(in the rows, 128 means zero)
Rotation paths and how fast each direction turns (deg/step):
Each turn is a multiple of 5 degrees from 10 to 175, or 0.
Each row of a path follows its step; steps can be skipped.
Path 1:
step 0: [135 134 143 131 129 121 112 132 124 118 145 123 129 146 132 131 133 133
 140 116 117 124 136 124 144 131 117 116 124 121 131 126 127 125 125]
step 1: [130 140 132 131 133 141 144 124 140 129 128 129 132 126 116 129 127 118
 142 134 142 116 129 124 124 129 109 117 127 114 122 133 127 115 121]
step 2: [126 125 131 122 127 132 128 147 138 128 144 118 123 117 118 132 121 112
 115 128 130 122 117 122 119 132 133 122 138 122 136 110 122 138 129]
step 3: [133 130 121 136 127 108 117 141 122 132 115 138 125 129 127 139 116 127
 145 124 115 120 113 126 127 117 129 122 136 132 125 119 118 123 131]
step 4: [118 133 135 134 119 112 130 123 118 135 133 113 110 146 126 131 131 131
 127 127 133 133 120 125 128 118 115 121 123 111 128 141 129 128 121]
step 5: [120 116 148 119 134 136 129 127 130 124 138 128 129 135 123 120 130 141
 129 138 132 108 116 132 123 134 114 126 127 130 123 114 126 116 119]
step 6: [132 116 127 138 120 132 136 149 132 125 128 120 134 123 126 133 135 128
 147 131 123 130 144 123 110 128 121 119 135 126 134 116 120 137 123]
step 7: [127 142 137 129 132 116 128 131 143 137 117 133 125 131 142 128 119 122
 128 118 127 131 119 128 120 127 132 119 150 121 138 127 132 129 109]
step 8: [124 124 133 124 133 115 127 140 122 129 140 143 116 146 116 126 133 118
 127 134 125 134 125 133 152 126 115 126 130 120 136 123 123 124 125]
step 9: [130 124 144 136 124 134 127 116 137 119 129 126 115 130 114 135 124 126
 146 122 134 113 131 142 127 121 117 123 128 123 110 122 125 137 133]
step 10: [123 142 130 122 121 133 122 140 118 131 138 116 127 109 121 130 119 131
 133 125 123 122 132 128 118 145 123 118 130 116 129 121 127 127 109]
[129 121 127 125 124 128 131 124 128 127 131 130 129 129 127 131 131 125
 126 133 128 127 125 130 129 131 129 126 133 130 125 124 126 130 132] : 110
[126 128 127 129 122 131 128 128 127 127 123 131 131 132 126 125 129 128
 126 121 131 131 128 126 128 134 131 133 126 128 126 128 129 127 131] : 0
[130 126 127 133 132 132 131 129 128 129 127 126 123 127 122 127 124 131
 126 127 125 126 130 131 125 131 130 128 127 132 129 123 127 132 130] : 100
Path 2:
step 0: [132 143 114 129 138 145 130 135 129 137 119 124 133 136 122 132 121 125
 134 124 117 122 136 120 129 116 116 129 133 145 130 128 127 133 122]
step 1: [141 121 123 124 135 122 121 111 120 126 124 126 142 121 127 128 129 116
 152 123 132 126 130 124 121 121 131 136 128 130 141 127 126 134 132]
step 2: [131 129 112 130 135 139 126 134 135 119 131 123 137 140 125 139 129 119
 132 137 151 122 133 116 143 133 133 132 130 128 125 122 130 134 123]
step 3: [149 123 120 129 130 126 140 132 120 126 114 126 137 119 124 123 121 119
 134 135 123 135 135 140 144 131 131 125 126 138 129 123 121 121 118]
step 4: [124 125 121 125 127 127 131 135 129 123 133 129 133 124 126 152 142 127
 144 133 134 120 132 136 128 118 120 126 118 148 124 131 130 126 128]
step 5: [139 129 132 135 143 133 134 123 121 128 125 141 140 121 110 137 132 133
 127 142 124 120 134 129 133 118 134 132 135 123 129 116 127 141 130]
step 6: [127 126 134 128 128 135 134 113 120 133 117 125 136 130 129 137 137 126
 133 138 137 119 141 120 130 142 128 132 133 144 135 136 135 116 117]
step 7: [133 125 125 119 139 132 132 123 121 108 133 127 134 125 135 146 129 126
 135 133 116 138 131 127 129 130 144 125 137 130 118 132 120 134 118]
step 8: [125 152 126 123 136 131 131 131 115 132 127 129 131 133 122 136 124 124
 144 140 118 122 129 123 143 134 114 124 120 130 130 127 128 126 120]
step 9: [137 120 112 127 135 121 133 121 116 135 121 126 133 125 137 132 140 125
 139 123 123 121 139 126 124 118 117 126 142 124 129 132 125 144 118]
step 10: [127 132 117 119 134 125 126 115 139 136 119 123 138 139 122 135 129 129
 147 143 135 127 125 117 138 125 139 137 130 128 117 129 127 128 134]
[126 127 130 128 134 127 129 133 124 129 126 127 127 131 125 127 131 124
 123 128 131 124 129 129 131 132 126 126 129 122 132 128 129 131 128] : 115
[122 127 131 129 123 127 128 125 130 131 132 127 126 128 128 126 124 130
 123 120 129 128 124 131 131 127 130 124 128 126 130 127 128 129 128] : 0
[129 130 131 126 129 127 129 127 130 129 125 128 133 128 124 125 131 131
 129 124 129 122 127 129 126 122 124 130 132 128 125 131 130 130 132] : 80
Path 3:
step 0: [130 134 119 142 132 117 123 135 131 121 136 116 149 125 123 129 131 129
 142 138 139 124 118 113 142 127 129 127 131 134 131 137 131 119 138]
step 1: [142 137 124 135 127 139 124 129 134 131 129 132 128 126 103 121 129 141
 123 142 122 119 134 116 131 136 131 121 133 130 127 128 111 118 118]
step 2: [124 147 124 140 127 120 130 144 112 109 136 133 136 130 118 122 124 141
 125 130 132 132 122 122 140 116 118 125 129 121 129 134 131 129 127]
step 3: [147 129 122 145 133 134 138 134 139 129 130 127 129 113 123 120 129 136
 127 141 128 114 125 121 132 135 127 129 124 127 146 144 134 125 126]
step 4: [127 145 134 131 132 115 120 126 123 128 130 139 130 120 115 117 135 135
 133 134 140 131 134 116 131 117 133 137 132 119 128 141 120 120 109]
step 5: [138 135 124 142 127 127 134 137 138 110 131 121 123 130 120 128 124 126
 127 136 134 126 118 119 131 127 128 128 158 122 138 137 135 124 128]
step 6: [140 135 124 133 137 124 132 124 135 137 138 137 142 127 119 123 130 140
 126 138 128 122 126 112 140 121 148 122 125 115 118 137 128 120 129]
step 7: [122 142 115 137 131 123 131 139 131 118 128 131 125 143 109 111 129 138
 137 128 132 130 122 124 133 138 132 132 135 135 138 132 129 121 114]
step 8: [140 136 131 137 130 127 122 134 127 125 130 129 141 124 120 121 111 133
 132 139 134 120 127 113 125 122 131 101 130 120 138 136 136 136 126]
step 9: [139 135 127 145 132 115 126 133 130 124 127 133 133 130 133 120 130 149
 131 128 139 115 127 116 140 141 127 139 129 125 127 132 114 119 120]
step 10: [130 139 125 148 128 126 126 131 115 132 141 128 133 124 115 109 126 121
 122 142 129 125 118 122 118 122 134 127 143 131 139 131 121 125 124]
[131 128 125 129 126 131 129 130 133 128 126 126 120 130 129 131 127 131
 128 126 127 125 127 129 129 135 126 132 131 130 131 126 129 125 125] : 170
[130 134 127 124 131 126 130 125 130 129 124 133 129 128 130 131 127 131
 125 128 130 130 129 130 125 130 126 125 126 128 122 131 124 123 125] : 145
[130 127 130 128 129 129 132 127 126 128 129 129 125 122 128 130 131 126
 124 128 127 133 128 131 128 125 125 134 129 121 133 132 127 126 126] : 45
[128 126 128 129 129 125 130 126 128 125 130 125 127 126 126 128 121 127
 129 127 128 126 126 128 125 126 122 126 127 125 126 126 135 122 130] : 130
[129 128 131 127 123 125 130 130 129 124 126 130 127 131 129 132 125 131
 123 128 128 127 130 125 130 128 125 126 131 122 127 128 129 135 132] : 115
[131 129 131 130 127 129 132 128 129 129 123 126 127 127 128 126 131 124
 127 134 121 126 127 127 121 130 130 123 129 129 130 128 128 128 131] : 155
Path 4:
step 0: [144 140 114 117 125 119 124 128 122 121 138 127 118 127 128 134 137 116
 127 125 136 135 118 130 124 129 141 117 123 126 124 123 116 122 107]
step 1: [142 143 134 133 131 118 138 119 115 140 125 128 130 122 140 117 127 133
 124 133 134 151 134 119 114 126 135 119 120 125 134 126 125 125 125]
step 2: [142 138 136 130 136 119 125 116 121 126 134 129 120 137 127 120 136 133
 131 135 124 133 124 139 128 109 134 130 131 129 129 114 134 136 151]
step 3: [134 119 138 129 151 139 133 110 128 125 127 124 112 121 121 130 128 128
 128 136 133 131 127 136 135 116 133 132 133 133 113 133 112 123 125]
step 4: [135 121 133 112 144 139 124 139 115 136 122 135 120 116 127 124 122 118
 136 140 130 128 128 125 123 115 112 129 123 129 122 121 140 123 117]
step 5: [133 137 121 123 130 130 127 135 139 140 136 135 109 121 120 140 137 122
 124 144 135 129 134 121 128 134 132 124 130 130 129 112 138 145 118]
step 6: [139 135 124 115 127 120 135 125 126 116 120 136 117 108 120 132 130 132
 121 122 144 130 130 116 122 130 149 129 121 138 134 133 132 127 132]
step 7: [147 142 136 131 125 123 113 120 123 124 125 138 123 129 132 132 110 128
 148 135 134 131 135 131 112 129 138 135 125 125 132 125 124 124 133]
step 8: [132 130 135 130 141 116 122 125 126 128 124 124 117 115 135 129 125 139
 134 129 121 135 138 139 134 116 129 135 144 124 141 126 115 148 124]
step 9: [141 120 128 121 134 123 120 132 125 130 138 123 111 121 118 131 130 123
 128 112 126 129 125 136 124 106 118 122 131 142 131 123 115 117 123]
step 10: [144 117 131 125 135 125 127 120 124 141 132 118 119 134 133 143 121 124
 119 134 128 138 141 115 119 124 122 111 124 126 122 125 138 125 113]
[131 131 127 122 126 132 130 130 132 128 124 132 130 132 128 129 131 127
 128 125 126 133 130 128 128 130 131 125 129 131 127 129 133 128 122] : 65
[127 125 128 127 129 133 130 122 127 126 130 125 131 130 127 122 134 126
 126 136 129 129 129 128 126 127 126 128 130 131 129 126 130 125 128] : 40
[128 125 128 126 123 127 123 128 131 123 128 126 128 126 127 130 126 129
 130 128 128 126 134 127 124 130 127 130 132 131 136 128 127 129 126] : 35
Path 5:
step 0: [127 136 138 124 125 148 126 116 128 114 132 131 131 136 115 129 119 126
 131 135 122 138 126 127 125 119 127 143 128 130 136 124 140 141 144]
step 1: [123 142 142 127 132 127 133 132 129 124 124 137 122 143 123 139 117 133
 125 121 125 136 127 111 111 128 124 138 132 114 132 133 134 124 139]
step 2: [123 144 123 124 123 132 120 120 127 115 125 141 128 145 123 136 130 115
 139 118 136 135 136 127 131 128 127 122 136 121 134 125 136 131 147]
step 3: [114 138 123 136 130 121 127 130 142 119 125 134 123 134 114 146 127 135
 125 116 130 128 130 118 122 129 120 116 116 137 137 134 133 123 141]
step 4: [115 138 122 128 120 138 138 116 128 119 139 138 136 134 126 127 133 126
 137 123 123 120 124 121 130 128 122 123 116 135 140 127 136 146 144]
step 5: [120 143 139 131 118 129 129 135 138 127 130 132 128 124 121 137 120 138
 127 136 121 128 115 117 119 131 119 142 119 135 136 122 130 133 148]
step 6: [123 141 138 120 126 135 126 119 118 131 129 148 135 137 120 129 128 132
 127 133 124 142 130 126 127 126 124 137 122 115 133 124 144 143 143]
step 7: [127 143 129 128 132 129 135 130 134 122 122 147 132 137 121 152 120 127
 123 125 135 141 124 128 115 126 125 137 137 131 129 131 132 120 141]
step 8: [120 142 125 128 128 135 127 120 125 115 135 135 139 146 112 135 123 128
 140 120 133 135 132 124 130 118 136 118 118 123 135 135 136 124 138]
step 9: [117 132 124 133 121 131 137 139 136 107 127 135 123 129 122 138 121 127
 130 119 131 129 127 111 116 131 135 125 123 136 138 133 126 137 145]
step 10: [113 146 132 127 118 136 123 127 129 127 136 133 128 140 114 119 127 122
 129 120 120 127 127 113 130 126 122 125 120 132 137 113 131 141 137]
[126 128 130 123 126 128 129 131 129 128 130 125 127 124 128 127 126 125
 129 126 124 126 123 130 123 126 132 123 126 131 128 128 135 131 127] : 70
[131 129 131 124 126 130 129 122 123 127 130 125 132 128 126 129 129 124
 128 128 129 127 133 128 135 127 129 125 128 128 127 125 129 133 130] : 175
Path 6:
step 0: [119 115 113 122 132 128 129 130 117 123 130 132 129 138 134 139 127 145
 128 137 121 135 118 115 137 139 113 120 125 135 130 129 122 120 136]
step 1: [117 119 133 114 127 133 122 131 140 139 128 130 131 121 121 136 113 149
 119 132 124 132 117 121 128 133 124 131 128 130 113 123 124 126 141]
step 2: [133 125 127 118 127 121 138 123 123 139 129 126 128 122 119 136 123 155
 141 128 125 137 120 125 121 129 129 118 127 147 133 125 124 119 124]
step 3: [124 112 131 112 143 120 125 134 120 124 128 136 132 117 115 130 123 131
 123 128 117 139 127 135 137 131 127 130 121 143 124 120 111 125 131]
step 4: [131 128 138 120 134 118 132 115 137 141 124 120 125 122 129 131 117 132
 122 134 122 128 113 126 134 138 117 126 107 140 134 124 120 129 121]
step 5: [140 121 122 130 128 115 131 128 132 121 122 135 136 119 134 135 125 130
 130 135 113 136 118 118 124 127 115 124 124 135 131 130 104 118 136]
step 6: [121 127 122 127 122 122 132 139 140 123 137 117 135 127 124 129 123 141
 118 136 119 114 122 127 133 131 122 134 111 145 120 123 116 121 135]
step 7: [125 124 109 114 128 124 124 132 136 134 132 140 117 125 136 137 115 143
 130 136 117 122 119 131 123 124 121 116 123 137 132 132 122 120 121]
step 8: [115 126 124 119 123 135 123 132 130 131 130 132 134 125 127 126 131 136
 130 141 124 137 114 127 128 128 134 127 123 136 115 112 103 116 122]
step 9: [132 134 125 122 136 140 137 132 130 129 131 137 135 122 118 141 116 146
 120 137 127 133 124 127 126 138 127 130 112 137 133 127 119 130 109]
step 10: [131 116 125 123 142 132 110 118 128 127 136 126 131 122 121 149 126 127
 138 137 124 128 120 123 125 136 125 130 125 138 130 127 107 121 127]
[126 131 133 122 131 130 130 127 124 130 128 132 129 122 127 128 128 129
 131 129 129 130 130 133 126 128 134 128 128 129 128 123 128 128 123] : 60
[126 131 132 130 124 131 134 126 131 128 124 128 130 128 131 130 125 129
 126 130 128 134 128 126 126 132 127 127 130 122 127 129 124 127 129] : 95
[131 128 123 128 132 128 135 130 124 129 129 135 127 129 130 129 126 129
 126 128 129 129 131 125 126 125 123 124 128 127 131 128 129 132 128] : 160
Path 7:
step 0: [129 127 131 124 131 111 129 115 130 137 139 126 120 135 124 127 128 143
 147 122 128 138 138 133 132 112 134 119 137 130 122 137 129 136 127]
step 1: [133 125 109 126 124 124 129 125 128 136 124 128 129 143 140 131 133 140
 129 138 126 126 143 132 136 133 129 122 136 140 125 147 123 137 118]
step 2: [142 130 112 126 126 126 125 136 132 119 122 135 125 140 133 129 118 124
 114 148 112 126 134 122 130 129 135 128 121 133 116 135 135 124 129]
step 3: [136 131 128 125 126 115 118 123 131 125 137 130 136 131 131 123 119 111
 109 128 114 131 134 128 125 138 135 135 134 114 131 119 138 123 135]
step 4: [128 137 140 126 147 129 119 123 129 135 139 130 144 129 136 118 123 134
 122 123 130 126 125 134 116 139 129 143 138 130 124 117 123 123 134]
step 5: [132 133 129 142 134 126 124 123 138 137 132 134 133 127 132 129 126 138
 138 129 146 134 122 140 117 113 133 123 131 133 115 119 119 118 138]
step 6: [126 126 120 135 118 115 125 120 125 143 125 144 119 123 127 130 128 129
 138 142 133 134 134 131 122 117 123 118 139 142 137 124 124 137 130]
step 7: [128 128 122 120 126 128 122 122 125 134 119 138 116 132 113 125 131 130
 133 141 121 113 142 126 135 127 133 132 139 144 130 137 140 121 120]
step 8: [140 136 121 121 131 136 125 115 131 126 125 129 132 136 127 144 133 110
 121 126 114 125 130 126 143 129 144 126 134 131 126 133 131 115 119]
step 9: [129 148 140 124 134 129 130 135 125 138 137 128 136 137 138 138 118 120
 126 134 107 137 123 121 129 131 136 129 132 119 126 125 122 128 125]
step 10: [128 138 139 133 123 115 137 144 132 133 140 125 137 136 134 126 117 130
 133 131 141 129 130 134 119 130 130 141 143 119 119 127 129 119 122]
[126 134 124 131 130 128 128 127 131 126 130 124 128 125 125 126 130 128
 130 128 127 129 130 135 124 123 123 128 128 131 127 127 129 132 124] : 60
[129 126 126 132 122 124 130 132 123 126 127 132 123 128 128 126 126 123
 127 130 128 126 130 129 122 129 125 130 126 130 128 128 128 124 126] : 85
[121 127 127 126 126 129 130 126 123 132 131 126 133 127 128 123 121 130
 128 130 128 125 132 130 131 128 128 129 128 127 133 129 126 127 127] : 120
[126 128 124 126 129 129 129 127 125 126 122 135 131 131 127 126 127 128
 130 127 126 131 127 131 128 131 132 124 126 126 127 129 133 131 122] : 60
[129 129 128 126 127 132 128 128 120 132 129 131 123 128 127 133 133 131
 130 126 127 128 129 130 132 122 128 128 129 128 130 125 131 125 127] : 45
[131 131 129 124 124 131 128 128 130 130 126 128 132 124 124 131 128 125
 122 127 123 127 134 128 130 131 126 129 124 130 125 126 129 128 128] : 65
[131 127 131 126 128 128 128 130 126 129 130 124 127 124 128 125 132 126
 129 131 126 129 129 129 127 128 134 121 127 134 131 135 128 127 126] : 55
[123 133 133 132 126 128 127 128 123 123 129 128 132 125 130 131 127 130
 129 124 128 132 130 129 125 131 131 128 130 129 125 129 129 125 132] : 65
Path 8:
step 0: [120 147 116 132 130 133 138 127 123 127 140 134 128 120 140 147 128 138
 130 134 125 124 134 135 125 140 134 137 132 124 121 108 124 137 140]
step 1: [126 118 111 138 140 117 119 131 128 140 124 122 119 116 131 122 121 124
 129 122 130 122 135 135 127 143 116 129 113 140 110 117 132 124 131]
step 2: [148 125 125 118 131 108 138 129 130 139 147 127 125 128 137 124 116 119
 129 123 125 125 131 130 115 114 120 139 132 125 120 140 126 134 133]
step 3: [126 124 144 118 133 126 128 130 124 136 123 116 129 124 129 140 113 126
 128 120 113 118 103 138 121 124 125 131 123 117 134 120 125 120 116]
step 4: [145 131 114 126 120 146 136 121 127 134 126 132 134 134 132 133 132 130
 124 121 126 112 106 123 139 125 127 120 127 118 118 124 131 119 142]
step 5: [129 144 112 137 120 123 121 114 136 127 119 126 150 125 128 121 130 133
 134 131 127 123 120 138 112 136 128 123 137 136 123 126 111 123 125]
step 6: [139 120 125 131 127 117 133 117 136 129 137 118 125 114 127 125 123 128
 137 148 142 123 139 121 121 139 128 122 131 115 137 114 129 112 137]
step 7: [131 119 119 130 139 138 129 118 134 128 140 133 112 133 119 131 110 126
 143 127 122 133 123 123 118 136 127 145 145 131 124 119 134 129 114]
step 8: [131 133 124 119 135 119 133 116 101 138 124 136 118 141 127 122 135 116
 124 127 123 119 124 131 129 138 131 143 121 121 131 113 124 133 127]
step 9: [136 131 134 131 131 128 132 116 113 107 119 115 125 122 129 118 130 128
 133 121 122 115 124 136 128 117 105 132 131 133 110 124 129 129 137]
step 10: [128 128 128 123 138 136 126 111 126 145 124 121 144 126 140 120 115 143
 122 128 140 135 124 122 121 113 111 131 126 126 137 128 120 128 136]
[128 130 127 128 122 129 125 131 132 129 127 127 129 129 128 128 127 128
 126 129 127 129 129 124 130 132 127 123 136 130 131 122 124 127 130] : 55
[129 125 122 130 130 126 127 129 131 126 131 127 129 124 130 130 132 125
 131 128 132 128 131 129 129 132 129 131 129 128 131 124 131 134 123] : 60
[131 128 128 125 127 125 122 128 130 127 132 126 124 132 125 130 125 120
 127 130 125 131 130 125 126 126 130 129 124 128 126 126 128 127 126] : 70
Path 9:
step 0: [134 112 122 134 128 134 127 127 115 146 125 122 124 132 132 134 133 134
 140 117 123 113 121 116 123 115 128 116 120 129 140 123 117 116 129]
step 1: [137 124 122 126 135 121 116 124 126 141 124 130 146 140 121 129 125 120
 124 127 130 132 124 139 137 128 123 117 147 141 140 141 127 128 114]
step 2: [144 127 133 133 135 114 145 126 132 142 140 134 130 122 129 126 129 126
 121 126 109 132 124 120 113 135 123 131 142 125 125 123 128 111 124]
step 3: [137 117 134 120 137 132 128 107 129 118 117 133 139 126 127 112 131 131
 111 136 136 138 128 116 123 124 130 113 128 125 119 128 138 129 130]
step 4: [118 113 132 125 138 141 127 129 133 124 132 123 123 122 129 127 131 120
 134 142 122 144 129 129 123 125 138 131 126 125 124 106 118 120 106]
step 5: [122 112 139 116 149 135 121 139 127 119 129 128 125 133 142 127 115 137
 130 138 127 127 116 132 132 141 129 136 126 131 129 141 141 129 135]
step 6: [129 119 124 137 134 140 138 125 130 134 136 127 135 129 129 139 141 140
 152 127 112 122 119 124 136 119 126 123 111 120 123 137 130 130 125]
step 7: [133 117 115 123 114 121 116 125 123 132 128 118 142 124 138 121 130 139
 133 130 135 129 108 122 136 127 127 130 136 141 140 141 117 131 123]
step 8: [147 137 129 131 132 125 123 114 133 145 148 138 133 116 126 138 130 123
 131 125 124 139 124 132 137 136 122 143 140 122 124 128 128 128 122]
step 9: [130 133 132 123 126 119 129 120 131 124 134 123 132 118 127 113 123 139
 124 126 141 141 122 109 114 131 105 126 125 127 115 129 139 124 129]
step 10: [122 132 136 129 134 125 116 117 135 109 135 129 132 120 116 135 138 130
 120 137 137 133 128 127 131 126 141 129 115 118 114 119 116 128 112]
[126 124 129 126 122 129 129 126 130 127 124 125 130 130 126 128 130 125
 129 127 134 128 126 127 130 127 127 124 125 124 131 127 122 128 122] : 115
[129 129 126 132 127 132 128 130 129 127 124 129 133 124 123 130 131 135
 124 128 128 128 126 123 125 125 131 126 124 130 130 126 129 129 130] : 110
[128 126 134 125 127 132 125 127 134 126 131 126 126 121 123 124 123 124
 127 129 127 126 131 126 128 127 129 127 126 130 127 127 129 126 129] : 60
